The same turns and mirrors carry the whole set onto itself and the rows of a family onto each other. Which other rows belong to the same family as each row named below? List them in the order they appear above.
These 32 rows form 4 families of 8 rows each.
z_816: -2.86, -0.80, -2.35, +0.01, -0.48, +0.05, +0.39, +0.66, -1.83, +0.80, -1.79, +1.77, +0.76
z_475: +2.61, -1.86, -0.07, -1.78, +0.06, -0.25, +1.30, +3.12, -0.25, -1.14, +0.69, -0.67, -0.67
z_846: +0.92, -0.47, +0.77, +1.87, -0.22, +0.63, +1.97, +0.76, -0.32, -2.38, +2.27, +1.10, +1.13
z_423: -1.55, -1.08, -1.90, -2.41, -0.96, +0.85, -1.74, +0.62, +1.00, -0.97, +0.67, -2.01, +2.09
z_608: +0.40, +0.02, -0.47, +1.36, +1.40, +0.27, +1.31, +0.66, +0.13, -2.33, +3.18, -0.23, +1.58
z_472: +1.14, -3.34, +0.62, -1.00, +0.19, -0.06, -0.39, +3.72, -0.48, -1.09, +0.88, -0.86, -0.47
z_649: -2.20, -1.75, -0.28, +1.01, +0.17, -1.59, -1.08, -1.76, +0.11, +1.94, -1.60, -1.06, -0.97
z_528: -3.49, +1.11, -1.06, +0.03, -0.43, -0.58, +1.20, +0.02, -1.39, +0.38, -1.21, +1.29, +1.93
z_779: -1.70, -0.19, -1.15, -2.45, -0.91, +1.48, -0.44, -1.04, +0.16, -0.80, +2.33, -1.13, +1.79
z_723: +1.07, +1.88, +0.91, +0.44, +0.23, -1.45, -0.47, +3.97, +0.41, +1.02, -1.06, -1.46, +0.40
z_619: -1.45, -1.90, -0.09, +2.82, -0.87, +0.04, -1.04, -1.16, -0.42, +2.04, -1.17, -1.14, -0.72
z_795: +0.69, +0.94, +0.96, +1.75, -1.54, -1.59, -0.26, +3.22, +1.44, +0.99, -2.02, -1.22, -0.10
z_197: -0.13, +1.65, +1.96, +1.35, -0.49, -1.14, +0.48, -0.53, -0.58, -1.66, -0.83, +1.40, -1.89
z_144: +1.19, -1.50, -0.61, -2.22, +0.36, +0.17, -0.30, +4.19, -0.47, +0.05, +1.78, -0.87, -0.08
z_560: +1.75, +0.60, +2.02, +1.07, -0.41, -1.98, -0.35, +2.84, +1.53, -0.39, -1.30, -1.63, +0.77
z_565: +0.89, +0.00, -0.04, -1.55, +0.40, +1.64, -1.06, -1.78, +1.27, +2.77, +0.64, -0.15, -0.45
z_207: -1.94, +0.24, -2.15, -2.15, -0.49, -0.41, -1.18, -0.38, +0.15, +0.02, +1.49, -1.38, +2.76
z_802: -0.10, +2.50, +1.42, -0.10, -0.71, -1.67, +1.07, -0.01, -0.79, -2.13, -0.32, -0.47, -1.86
z_318: -0.98, +2.06, +0.29, -0.03, +0.23, -1.10, +0.28, +0.57, -0.66, -3.24, -1.70, +0.90, -1.55
z_121: -1.10, -1.36, +0.01, +2.04, +0.29, +0.28, +1.08, +1.74, -1.04, -2.49, +2.42, +0.85, +1.12
z_531: +1.82, +1.86, +1.30, +0.10, -1.23, -1.94, -1.16, +2.02, +1.04, +1.23, -0.62, -1.97, -0.35
z_375: -3.42, -0.01, -2.13, +0.39, -0.24, +0.83, +1.30, +0.07, +0.10, +1.55, -1.12, +1.50, +1.04
z_382: +1.29, -0.43, -1.74, -0.41, +0.79, +1.08, -1.55, -1.24, +1.17, +2.76, -0.55, +0.12, +0.85
z_179: +1.61, +0.91, -0.63, -0.57, +1.72, +1.42, -1.48, -0.79, +1.22, +2.51, -0.81, -0.79, -0.07
z_398: -1.07, -1.51, +0.25, +1.67, -0.03, -1.35, -1.35, -0.45, -1.60, +2.16, -2.63, -1.04, -0.92
z_43: -2.75, -1.18, -1.77, +0.00, -0.82, +0.32, +2.29, +0.51, -0.60, +0.53, -0.92, +2.03, +1.60
z_803: -0.35, +1.46, +1.98, +0.19, +0.97, -0.63, +1.31, +1.16, -0.15, -2.53, -1.16, +0.49, -1.95
z_866: -1.77, -0.96, -3.09, -1.83, -1.31, +1.07, -1.23, -0.93, +0.44, -0.65, +0.70, -1.44, +0.88
z_753: +2.00, -1.13, -0.22, -0.27, +0.09, +2.21, -1.71, -0.52, +0.54, +2.65, +0.39, -0.94, +0.09
z_505: -1.51, -1.13, -0.04, +2.47, -0.02, -1.56, +0.35, -2.19, -0.95, +1.38, -1.10, -1.41, -1.26
z_592: +2.10, -2.91, +0.28, -1.57, +0.32, -0.31, +0.73, +2.67, +0.51, +0.47, +1.24, -0.81, -1.27
z_239: +0.24, +0.15, +0.05, +2.06, +0.53, +0.26, +2.29, +2.07, -0.40, -2.73, +2.26, -0.94, +0.73

The rest of the family of z_197: z_528, z_779, z_144, z_121, z_531, z_398, z_753
The rest of the family of z_592: z_423, z_608, z_795, z_318, z_179, z_43, z_505

The same turns and mirrors carry the whole set onto itself and the rows of a family onto each other. Which other rows belong to the same family as each row named below? List them in the order they appear above.
These 32 rows form 4 families of 8 rows each.
z_418: -0.11, -0.51, -2.00, -0.48, +0.05, +1.68, +0.27, -0.45, -0.18, +0.35, +2.09, -0.50, +0.45, +3.04, +1.40, -0.61, -2.03, -0.59, +1.41
z_436: -1.02, +0.81, -1.03, -1.53, +0.50, +3.12, +0.49, -0.35, +1.90, +2.35, +1.42, +0.04, -0.99, +0.15, +0.22, +0.81, -0.44, -0.30, -0.36
z_581: -1.50, -0.32, -0.15, +0.02, -1.84, +2.30, +0.45, +0.11, +1.74, +3.12, +0.76, -0.02, -0.42, +0.59, +1.35, +0.47, -1.99, -0.04, -0.15
z_272: -1.10, +1.87, +0.46, -2.19, +1.25, +3.80, -1.12, -0.43, +1.25, +1.13, +0.99, +0.18, -2.20, -0.80, +1.06, +0.15, -0.17, +1.03, -0.47
z_428: -0.35, +2.94, +0.63, -0.54, +2.53, +2.14, -0.98, -0.34, +1.13, +0.94, -0.63, +2.21, -2.85, -1.25, +0.92, +0.09, -0.12, +1.27, -0.93
z_8: +0.88, -1.22, +0.98, +1.36, +0.07, -0.30, -0.48, +0.87, -1.80, +0.01, -1.67, +3.81, +0.07, +0.00, +2.44, -3.15, -3.08, +0.15, -0.70
z_160: +1.38, +0.42, +0.28, +0.58, -4.70, -1.07, +0.61, +0.82, -1.02, +0.43, +1.05, +0.16, -0.95, -0.47, +1.90, +0.01, -0.32, +1.51, +1.34
z_445: +1.07, -0.22, +1.66, -0.14, +2.12, +0.78, -1.63, +0.57, -2.13, -1.44, -1.29, +3.74, -0.93, -1.31, +1.87, -3.59, -2.30, +0.26, -0.94
z_667: -0.31, +0.40, +2.29, +0.33, -0.19, +1.22, -0.85, +0.79, +0.04, +2.08, -2.41, +3.59, -1.57, -2.61, +1.86, -1.69, -2.12, +0.93, -1.96
z_604: +1.52, +1.20, +0.97, -1.84, +0.02, +2.66, -1.01, +1.77, +0.66, -2.15, +0.51, -1.56, +2.12, +0.07, -0.52, +1.07, -0.81, +0.09, +2.04
z_77: -0.37, -0.70, +0.90, +0.95, -1.03, +0.40, +0.77, +0.78, +0.53, +3.24, -1.81, +3.52, -0.26, -1.48, +1.14, -1.12, -2.61, -0.45, -1.93
z_836: +2.24, +2.85, -0.33, +0.01, -1.18, -1.21, +0.25, -0.24, -0.69, -0.85, +1.06, +1.16, -2.65, -0.99, +0.74, +0.59, +1.61, +1.84, +1.34
z_981: +2.59, +0.42, -0.23, +0.73, -2.35, -2.76, +1.54, +0.61, -1.33, -0.10, -0.15, +3.13, -1.09, -2.29, +0.41, -0.78, +0.34, +0.52, -0.13
z_961: +1.18, +1.51, +0.35, -0.75, +3.85, +0.85, -1.36, -0.39, -1.53, -1.98, -0.55, +3.17, -1.52, -0.38, +1.54, -2.54, -0.60, +0.50, -0.14
z_715: -0.53, -2.28, -0.36, -0.12, -1.70, +1.33, +0.03, +0.53, -0.76, +0.82, +1.12, +0.06, +1.37, +1.90, +2.20, -1.85, -3.48, -0.65, +0.70
z_899: +2.15, -1.06, +2.19, -0.11, -1.44, +0.48, +0.10, +2.84, -0.32, -1.01, -1.81, +1.23, +3.55, -1.56, -0.29, -0.42, -2.67, -1.07, +0.28
z_110: +0.49, +1.99, -0.10, -1.18, +2.98, +2.30, -1.85, -0.59, -0.92, -1.97, +0.73, +0.98, -1.72, +1.08, +1.75, -1.54, -0.73, +1.23, +0.96
z_744: +1.77, -0.03, -0.11, -0.67, -0.79, +1.15, +0.62, +1.71, +0.97, -1.09, +0.07, -0.68, +3.39, +0.58, -0.84, +1.56, -1.31, -1.13, +1.84
z_119: +1.85, +1.17, +2.23, -0.22, -2.92, -0.61, -0.72, +1.00, -2.38, -1.29, -0.11, +1.51, -2.26, -2.87, +1.97, -1.39, +0.17, +2.40, +0.20
z_672: +1.32, -0.44, +1.46, +0.39, -2.19, +0.65, +0.08, +2.53, +0.51, -0.76, -0.92, -0.18, +3.36, +0.60, +0.04, +0.84, -2.82, -0.27, +1.65
z_187: -1.20, -1.60, +0.82, -0.49, -2.09, +1.97, +0.61, +0.82, +0.71, +3.31, -0.01, +1.18, +0.41, -1.12, +1.11, -0.93, -2.77, -0.97, -1.68
z_17: +0.53, -2.59, -0.09, +0.41, -0.81, +0.09, +0.57, +0.85, -1.41, +0.79, -0.28, +2.53, +1.47, +0.56, +1.74, -2.84, -3.67, -1.37, -0.49
z_458: +2.62, +0.64, +2.16, +1.06, +0.10, -0.68, -0.12, +2.39, -0.35, -1.55, -2.82, +3.07, +2.40, -1.44, -0.41, -0.28, -2.17, -0.29, +0.35
z_990: +0.10, +0.36, -1.35, -1.88, +2.00, +2.80, -0.79, -0.84, -0.30, -1.14, +2.36, -0.60, -0.38, +1.64, +1.15, -1.11, -0.80, -0.18, +1.20
z_788: +2.61, +2.02, +1.52, -1.34, +2.42, +1.46, -0.95, +1.84, -0.04, -2.99, -1.25, +1.54, +1.28, -1.91, -0.98, +0.21, -0.15, +0.01, +0.74
z_231: +0.06, +1.31, +1.39, -0.96, +2.09, +1.87, -0.73, +0.08, +0.29, +1.03, -1.40, +3.42, -1.99, -3.01, +0.61, -1.46, -0.52, +0.37, -2.35
z_593: +2.08, +0.04, -1.76, -1.34, -2.37, -0.87, +2.18, -0.13, -0.44, +0.12, +2.46, +0.33, -0.37, -1.27, -0.18, +0.22, +1.30, -0.13, +0.51
z_599: +1.99, +2.90, +0.97, -0.67, +1.60, +1.66, -1.13, +1.33, +0.69, -2.70, -0.56, +0.21, +1.12, +0.22, -0.56, +1.53, -0.13, +0.74, +2.10
z_319: +2.39, +1.71, +3.10, -0.18, +0.82, +0.97, -1.73, +2.29, -0.62, -2.89, -2.47, +2.17, +1.45, -2.26, +0.09, -0.46, -1.46, +0.96, +0.60
z_870: +1.13, +0.74, +0.70, -2.37, -2.64, +1.24, -0.43, +0.20, -1.31, -1.11, +2.45, -1.22, -1.58, -2.05, +1.19, -0.61, +1.08, +1.74, +0.95
z_699: +1.66, -1.66, +0.85, -1.58, -4.02, -0.25, +0.83, +1.14, -2.04, -0.09, +1.25, +0.76, -0.09, -3.09, +0.92, -1.96, -0.20, +0.03, -0.50
z_700: +2.59, +0.81, +0.21, -2.30, -0.53, -0.37, +0.69, +0.16, -1.73, -1.55, +1.19, +1.76, -1.65, -3.93, +0.07, -1.47, +1.92, +0.39, -0.63

The rest of the family of z_836: z_160, z_981, z_119, z_593, z_870, z_699, z_700
The rest of the family of z_581: z_436, z_272, z_428, z_667, z_77, z_187, z_231

